(in the rows, 128 means zero)
One turn sends every row of this set to another row. A few are shown first. Where does it send the rows asked after them?
Godos: [127 118 147 133 110 129  99 123 128 136 131 122 127 123 163  91 133 138
 113]
zepuz: [118 121 158 109 105 138 114  98 131 122 140 109 163 111 130 137 143 100
  77]
luf: [125  90 143 126 117 102 118 160 121 141 144 119 127 111 109 142 145 103
 108]
kasok: [141 127 133 133 117 141 121 138 125 149 116 133 170 123 151 112 122 135
  85]
ran: [130 113 153 135 110 132 100 122 115 142 141 120 131 133 165 105 124 152
 106]
pasiv: [117 121 159 108 105 135 111  97 129 122 140 110 159 108 131 135 145  98
  80]
nufe: [131 127 139 136 108 134 106 126 145 132 118 117 135 116 154  87 131 132
 110]
vupo: [126 122 142 121  96 122 100 104 108 137 131 131 136 107 148  93 121 148
 106]
dapu: [130 116 131 122 102 127 107 103 132 140 122 137 149 109 147  87 121 131
 114]
Runis: [118 119 160 111 106 139 115  99 128 126 143 109 166 113 131 142 140 103
  75]
fevuf: [128  76 141 126 113 105 122 145 124 147 153 123 135 119 107 150 132 111
 111]
fud: [109 106 121 112 100 122 131 153 126 142 139  96 135  90  99 136 118 119
 119]
dek: [137 131 135 142 106 146 117 130 150 134 115 111 150 120 147  98 120 139
  99]
zoma: [116 118 164 109 107 134 109  98 120 125 147 112 158 114 135 140 144 103
  78]
vigib: [106 101 131 109 114 114 122 163 110 148 145 104 127  99 114 138 131 114
 121]
Nin: [115 118 162 108 107 134 109  97 122 123 145 110 156 110 135 136 146 100
  79]
Zemol: [138 125 140 144 105 149 119 129 136 139 125 112 154 130 149 113 111 153
  91]
Fipar: [125 111 136 131  93 109 126 149 128 128 136 102 128  94  85 138 132 118
 100]
tob: [111  98 121 113 103 126 135 150 127 148 144  99 143  99 101 145 111 122
 118]
Vumez: [128  80 137 127 100 111 128 133 128 144 154 115 139 115  95 152 117 123
 109]
zas: [128  96 134 131  90 112 130 135 131 135 146 105 136 102  85 146 117 127
 103]
lol: [136 117 149 141 107 142 111 127 120 144 139 115 145 138 158 117 114 160
  94]
bute: [130 130 148 126 100 127 103 123  92 140 133 125 140 114 151 108 122 157
  89]
mifud: [118 118 162 111 107 137 112  99 122 126 147 110 163 115 133 143 141 104
  75]
Sedal: [137 133 145 133 111 137 114 140 102 145 125 126 157 123 153 117 123 151
  79]
Num: [109  92 130 109 116 118 125 160 111 153 150 107 136 108 116 148 123 117
 119]
Bopud: [125 107 141 128 107 103 121 161 124 130 136 109 123  98  99 136 145 107
 102]
zilo: [112  91 124 111 110 124 131 154 119 154 150 104 143 109 108 150 113 122
 119]
tamul: [106 108 126 110 106 116 123 161 117 141 140  99 127  90 105 133 129 113
 120]
labi: [137 119 126 128 113 137 118 120 141 146 114 137 167 117 148  98 122 125
 103]

fud -> tamul
labi -> dapu
Where do these go?
pasiv -> Nin
nufe -> Godos
luf -> fevuf

One turn sends every row of this set to another row. A few are shown first. Where does it send the rows asked after them?
misaz: [118 123 202 154 140 127 129 129 131 137 114 113 116 136 136 118 111 126
 121 126 126 142 130 130]
vamu: [126 140  92 144 169 134 124 135 148 145 119 100 125 140 136 115 130 132
 138 133 138 141 132 128]
gubi: [124 124 203 157 143 127 128 128 115 133 113 117 121 145 131 119 118 140
 120 119 129 142 125 130]
gebam: [112 127 201 147 132 123 119 127 125 137 112 117 121 145 130 112 119 139
 121 126 126 134 130 135]
Kisos: [133 131 144 125 140 122 156  95 130 133 118  84 138 161 128 131 138 134
 124 122 137 163 127 116]
mavu: [147 144 157 159 146  97 132 129 122 161 102 115 120 144 124 137 142 114
 120 123 118 168 136 137]
Pazep: [112 133 143 119 140 117 133  91 127 133 112  77 130 162 119 133 139 130
 125 114 139 157 128 127]
Sir: [110 114 122 153 153 142 124 161 127 134 139  97 124 126 141 139 101 156
 131 126 137 139 129 115]
kiro: [142 129 114 183 141 152 134 139 121 126 100 109  98 158 114 122 129 129
 123 119 144 146 122 126]
poz: [140 148 156 152 138  94 122 128 116 161  98 118 125 153 118 131 150 127
 120 123 118 159 135 141]
tuz: [103 106 126 146 150 134 117 127 126 119 118 119 117 145 143 137  88 133
 123 133 162 131 112 137]
bevov: [138 132 136 150 145  82 133 115 109 122 130 114 134 116 106 134 136 113
 121 131 138 149 111 127]
sov: [122 110 152 120 132 113 114 152 118 146 112 104 118 104 115 102 113 143
 108 108 136 164 131 147]
vuda: [135 147 155 149 135  94 122 128 133 165 101 114 120 144 122 130 143 112
 120 130 115 159 140 142]
mogem: [123 143  91 139 163 131 116 132 137 143 113 106 133 149 132 111 140 151
 131 126 137 132 126 131]
Mari: [133 134 133 141 133  81 134 115 128 131 132 117 135 111 112 124 134 109
 117 142 131 142 116 128]
pono: [153 133 161 103 142 122 150 116 114 126 109 121  95 143 122 129 131 146
 125 111 143 144 127 114]
lov: [118 109 124 151 116 125 114 139 132 146 110 114  99 144 128 131 112 150
 117 165 135 120 111 133]
tiveg: [109 130 159 136 124 150 132 113 112 125 106 143 124 131 117 127 115 144
 138  99 137 166 133 128]
Vok: [100 118 121 141 137 138 116 160 134 139 136 101 128 130 140 130 107 164
 127 133 133 127 132 120]
fodep: [117 132 140 122 139 120 147  87 142 142 110  83 131 148 134 131 131 127
 110 114 128 156 122 122]
Melu: [138 109 157 122 134 114 123 159 106 137 121 106 126 117 109 101 121 150
 123 116 145 169 136 141]
Zubeb: [103 132 157 127 112 149 132 113 130 133 107 145 125 126 123 118 113 140
 134 111 130 159 138 129]
Gozi: [127 133  89 161 122 111 141 155 132 134 115 130 133 155 127 114 134 137
 126 120 144 150 127 129]
gopa: [137 133 151 124 124  90 147 136 115 116  99 100 112 131  93 125 131 154
 125 113 128 138 147 126]
gakik: [113 129  89 161 129 111 124 155 134 131 115 116 120 151 118 121 127 117
 137 117 150 156 133 136]
Tula: [130 131 110 169 122 150 132 139 152 138 103 109  98 150 121 110 124 116
 121 139 136 136 132 128]
Zore: [112 108 129 138 136 134 125 134 127 116 127 126 129 158 140 128  99 144
 134 150 165 127 121 133]
Kez: [117 108 126 146 143 136 134 126 125 121 119 134 130 149 151 130  95 153
 113 134 155 126 106 130]
Fup: [114 128 160 137 124 152 143 117 127 127 113 140 121 124 123 125 107 129
 143 112 136 171 141 123]
mas: [142 108 153 126 133 117 138 156 121 147 119 111 125 103 124  99 114 147
 108 116 134 169 130 136]
nokiz: [128 137 133 140 134  78 123 112 112 128 124 119 136 118 106 126 141 124
 112 130 132 137 109 133]
rur: [123 131 146 124 125  91 142 132 138 124  97  94  99 113 101 126 117 133
 117 114 121 139 149 129]
disen: [118 129  86 169 135 112 133 149 132 136 106 124 121 142 130 124 124 127
 115 101 140 154 119 133]
Ved: [148 129 149 136 136  96 166 134 126 120 100 101 106 114 107 130 118 143
 114 108 122 148 142 117]
mig: [133 138  92 151 179 135 125 133 129 138 115 102 128 145 133 121 134 143
 135 118 141 144 124 126]
rimik: [129 107 127 165 135 127 115 138 101 134 107 114 100 152 121 142 117 162
 117 144 142 129 100 130]
Sene: [136 102 128 168 137 131 131 144 125 138 118 107  93 138 129 144 103 134
 125 160 142 139 112 123]
Marug: [124 136 109 166 119 145 118 135 129 133  92 116 106 164 112 109 139 144
 114 124 136 126 122 136]
tive: [107 118 122 148 147 139 117 159 115 133 132 103 130 134 137 135 112 175
 125 119 136 131 124 119]
Dafu: [140 132 156 103 142 122 146 112 136 134 107 114  82 124 130 130 117 124
 118 112 136 144 129 117]
Lem: [129 136 158  90 132 116 126 114 125 130 106 114  88 140 115 124 130 136
 129 116 142 135 134 126]

vuda -> misaz
rur -> Dafu
bevov -> tiveg
Where do these go?
kiro -> rimik
disen -> Kez
mas -> Kisos
mig -> tive

One turn sends every row of this set to another row. A few are shown first. Where does it send the rows asked after them?
fav: [155 119 119 125 116 112 159 109 114 126 123 129 139]
Zilut: [131 122 142 121  99 122 125 109 141 115 141 123 147]
sur: [130 147 123 122 131 140 129 131 125 156 106 102 120]
kot: [117 105 115 120 121 111 144 119 139 139 120 126 152]
pel: [119 115  94 133 116 163 159 140 144 120 122 123 132]
dure: [132 129  99 125 127 163 173 134 132 130 131 133 126]
kob: [140 139 129 147  84 148 143 131 121 140 140 141 124]
Dezif: [104 107 105 147 108 150 140 134 133 116 112 113 135]
tupos: [136 123 141 135 144 148 117 116  98 138 142 137 142]
dun: [129 159 108 155 116 155 113 121 131 128 144 136 126]
kipi: [130 117 100 139 120 145 158 100 141 119 137  98 126]
Sikeg: [127 152 139 143 110 136 120 109 127 140 131  99 135]
kobu: [112 137 134 109 129 142 105 108 132 137 121 140 122]
Kemes: [135 126 133 146 121 140 117 142 103 123 143 144 150]
kibi: [145 121 113 148 122 138 135 108 110  95 138 117 148]
fama: [148 137 117 118 127 136 132  97 144 142 151 117 109]
Rukun: [128  95 122 117 135 158 123 110 112 130 117 121 110]
dab: [132 123  95 129 131 175 126 135 128 115 138 147 121]
tubad: [161 132 114 139 135 132 133 126 157 140 139 147 123]
rudam: [123 135 108 107 140 136 115 121 152 139 117 130 113]
viti: [142 128 130 133 145 141 136 150 113 141 110 131 148]
Soz: [145 115 103 128 118 127 168 108 125 123 130 110 143]
nasak: [122 121 138 124 106 142 140 143 159 115 118 130 136]
bim: [129 117 122 125 104 141 120 134 151  97 112 127 134]
Bere: [131 155 133 143  91 144 136 125 118 145 140 116 125]
pumem: [121  97 114 125 133 121 137 108 120 127 128 151 145]
sido: [162 117 128 127 118 153 121 130 118 108 113 129 108]
voz: [128 122 104 130 125 139 111 116 139  93 108 124 127]
ruluf: [121 120 108 124 128 166 141 107 132 114 155 150 124]
Navud: [132 151 130 106 114 144 138 119 129 146 106 114 115]
tana: [112 118 125 144 105 148 145 141 103 152 133 123 139]
Femo: [139 132 116 148 144 126 122 149 125 146 120 136 144]
Tobi: [163 119 116 129 117 146 128 115 109  97 122 118 128]
kesem: [111 107 149 122 105 150 134 108 135 120 141 121 135]
rugu: [132 132 110 149 141 147 124 125 114 156 114 101 125]
rok: [151 152 109 148 120 134 123 125 145 137 150 144 122]
bubi: [122 136 102 157 133 119 120 126 141 147 124 135 142]
tuma: [132 117 122 132 137 135 138  98 139 160 153 132 122]
bup: [145 113 109 124 126 172 137 119 103 132 130 110 111]
Pivur: [102 118 122 141 109 157 130 127 119 155 138 147 123]

Sikeg -> kipi
pel -> Femo
Where do these go?
fav -> Navud
Kemes -> Zilut
tupos -> kesem

One turn sends every row of this set to another row. A few are shown first. Where does it send the rows asked after them?
Ruk: [121  89  76 137 109 137 151 118 113 148 145 130 140 130]
tazar: [126 121  81 126 105 140 141 124 125 151 106 119 121 146]
zufo: [124  96  74 142 109 140 153 120 109 145 143 133 131 138]
vod: [117 104  83 117 109 132 133 119 134 155 112 113 141 127]
Degag: [138 141 104 123 139 147 152 105 133 106 127 143 112  95]
damab: [120 111  79 133 120 137 132 121 126 144 110 121 120 146]
musam: [139 148 106 124 126 150 171 118 126 108 125 137 101 105]
keda: [102 106 111 125 150 130 161 113 110 132 136 129 144  89]
nud: [123 115 108 118 143 136 153 108 139 108 135 132 126  80]
ligip: [128 128 104 131 147 143 157 113 130  99 130 139 106  99]
sab: [143 147 108 109 119 147 160 106 137 118 126 135 124  84]
bivul: [113 121 115 110 121 134 177 117 111 149 131 122 151  83]
deki: [114  97  97 101 123 142 169 103 124 134 117 113 167 121]
Luvin: [127 120  97 100 104 151 183 110 117 139 109 114 155 132]
Bugid: [125 145 113 116 110 144 189 125 101 147 124 128 131 103]
nebo: [123  93  78 130 100 137 156 119 114 154 144 127 144 125]
Gile: [128 104  76 138 100 143 159 122 107 150 141 131 130 139]
vug: [109 120 106 141 156 139 164 117  98 121 132 138 120 113]
vurov: [114  99  81 127 122 131 128 117 131 147 113 117 132 135]
rudo: [109  91  93 118 145 143 159 101 119 119 118 122 153 134]
Kuz: [123 144 107 136 132 148 181 124  93 130 124 137 112 121]
fenin: [141 147 110 108 110 146 176 118 133 122 125 129 118  88]
kidad: [144 150 105 117 125 149 160 108 132 112 124 140 113  94]
dit: [134 131 105 118 141 141 148 101 138 108 130 139 124  84]
Duki: [118 110  89 128 141 152 167 107 109 114 113 128 133 154]
vasaf: [124 116  84 116  98 137 141 123 130 159 108 113 133 134]
res: [128 102  77 131  93 141 161 122 111 155 141 128 138 131]
Nepo: [130 127 112 104 121 138 166 111 141 122 131 126 134  73]
Finit: [136 134 108 109 129 142 153 102 141 116 129 135 131  78]
nitog: [130 127  92 116 116 157 182 113 108 127 107 123 134 152]

fenin -> nud
sab -> dit
Where do these go?
nebo -> zufo
bivul -> vug
nitog -> deki
vasaf -> vurov

